In the rows, 128 means zero.
The rows of A fall into a few groups, which share some directions, and each row is roughly a mix of its group's hidden directions.
A (98 x 10):
[[138  73 142 130 104 146 116 103 133 189]
 [118 165  86 126 102 141 157 132  95  76]
 [ 86 141 106 178 137 105 103  91  97 110]
 [122 155 127 107 121 121  60  89  98 109]
 [108 143 131 172 106  98 175 160 114 165]
 [120 149  86 128 120 129 138 112 154  55]
 [118 129 186  88 110  97 119 111  95 158]
 [119 133 137 103  82 162 159 172  92 150]
 [127 134  93 138 132 191 114 156 169 102]
 [151 159 150 111 133 147  62 163 104 128]
 [156 132  79  75 124 106 118 126 121  83]
 [138 125 182  97  90  91 120 116 163 150]
 [148 151  63 120  78 131 132 128 101 145]
 [112 114 106 107 110 118 168  69 162 101]
 [105 148 170 110 129 100 131 188 163 135]
 [ 82 157  91 171 109 142 129 143  94 153]
 [143 158 146  90 126 115  74 126 128  75]
 [141  82 129 118 122 173 125  91 148 179]
 [154 104  93 128 141 148 132 133 160 196]
 [149 173  95 113 100 150 173 134 114 165]
 [112 158 139 165 154 143  77 148 112  84]
 [138 137 131 106  90 184 151 112 169 160]
 [117 126 151 131 132 132 162 123 185  68]
 [109  96  85 127 117 117 171  75 126 152]
 [113 108 138 146 150 162 150 160  61 138]
 [100 117 143 114 104 108  91 121  60 149]
 [134 137 108 127 134 208 120  90 144 126]
 [100 115 146 137 199 137 144 114 132  86]
 [114  85 160  88  86 126 153 111 163 114]
 [113 180  88 170 139 112 165 132 153 136]
 [108 114  86 140 111 112 150 109 183  85]
 [125 127 137 160 131  85  52 135 125 135]
 [ 95 173 163 133  95 174  96 127 139 138]
 [ 93 164 104 129  70  96 138 119 149 104]
 [136 141 114  99  93 171 155 100 180 116]
 [131 177 123 123 190 119 162 102 147 114]
 [123 154 138 115 193 140 181 110 121 111]
 [176 106 116  71 132 102 136 169 118 133]
 [160 131 140  66 104 163 138 123 170 123]
 [144 105 143 141 135 111 110 172 127 199]
 [155 138  88  98  88 123 173 140 166 120]
 [160 101  93  85 135  86 157 153 125 105]
 [125 123  84 132 106 165 139 106 115  64]
 [145  80  75 134  98 166 138 100 130 136]
 [120 106 157 173 146 165 160 176 147 135]
 [126  93 166  76 109 161 146 110 160 114]
 [120  85 138 115 181 168 139 113 137  87]
 [147  85 130 136 125 144 110 124 142 203]
 [127 109 143 105 173  96 136 126 194 115]
 [101 171 115 176  81  98 137 114 140 138]
 [119 149  90 152 108  95 109  73 163 134]
 [ 75 124  77 130 131 135 143  94 127  84]
 [136 164 128 143 196 122 172 122 145 114]
 [107 149 163  97 101 143 142 158 153 182]
 [ 75 118 145 122  70 163 123 129 116 155]
 [149 143 118  98  94  61 145 140 148 105]
 [ 94  88 154 161 143 116 157  97 121 172]
 [117 125 126 154 160  67 175 124 145 101]
 [112 116 124 189 153 137 116 173  89 138]
 [122 109 127 139 170  75  99 106 142  81]
 [100 128 178  94 114 102 139  94 171 146]
 [ 93 157  80 131 150 137 167 109  86 115]
 [145  56 127 141 124 152 133 166 106 105]
 [169 162 124  83 106 110  97 165 132 102]
 [ 90 115 135 199 146 145 163 132 135 139]
 [134 126 101 157 149 156 106 175 137  72]
 [152 119 124 188 144 122 124 172 174 126]
 [142 105 123 124 176  91 133  78 150  92]
 [109 156 157 162 127  70  83 121 129 114]
 [152 136 150 103  73 154 120 149 120 181]
 [160  78  93 137 121 150 131 102 120 179]
 [ 91 178 137  93  96 129 155 134 171 122]
 [170 117 127  85 139  85 126 178 117 111]
 [151 144 102 144 149 126 138 164  60 105]
 [117 153 107  83 129 143 185 155 151 100]
 [ 89 115 108 182 148 153 127  98  98 158]
 [177 142 129 101  99  72 102 113 148 141]
 [125 154 125 168 111 177 133 164 163 163]
 [124 114 123 103 104 121 181  89 178 109]
 [113 160 147 182 149 151  88 165 111 118]
 [107 136 158 109  82 169 139 177 110 146]
 [138 136 113 106  61 133  83 125 112 162]
 [116 151 121 162 136 162  77 136 155  81]
 [130 191  96 137 114 135 140 152  85 157]
 [123 161 115  98 145 189 152 107 165 120]
 [153 169  81 140 185 111 131 106 133 138]
 [134 144 135 126 120  63 138 150 147  73]
 [158 151 122  85 128 124 101 148 139  64]
 [142  92 171 150 153 114  89 173 107 140]
 [125 125 136  86 162 135 166 160 179 105]
 [103  96 124 177  99 154 153 170 155 130]
 [136  94 108 167 131 155 143 156 183  99]
 [146 114 137 137 117 102 128 156  82 194]
 [131 155 152  70 130 112 132  76 162 122]
 [101  91 169 152 106 171 132 165 146 144]
 [102 148 116 132  90 123 152  72 169 102]
 [130 143 106 161 100  72 120 149  80 141]
 [117 137 147 152 141 107 147 150 164  58]]

One row of each group comes first, with its name. Which group is each row after those in?
[151 101 116 117 182  96 138 114 106  78] | C
[151 147 145 129 151 156  76 180 100 133] | N
[135 152  93 167 141  96 106 185 119 109] | K

[137 127  84 138 102 157 136 127 195 106] | C
[150 142 122 108 157 130  76 163 102  82] | N
[149 157 103  80  94 124 122 112 158  82] | N
[146 130  97 137 117  64 155 176 118 124] | N
[170  84  88 137 117  84 125 144 113  99] | C
[111 156 123  78 140  97 137  72 103 115] | C
[113 154 180  91 152  95 145 111 160 151] | K
[164 129 138 109 108 143 167 182 165 150] | N
[108  80 114 136 152 170 163  89 128 154] | N
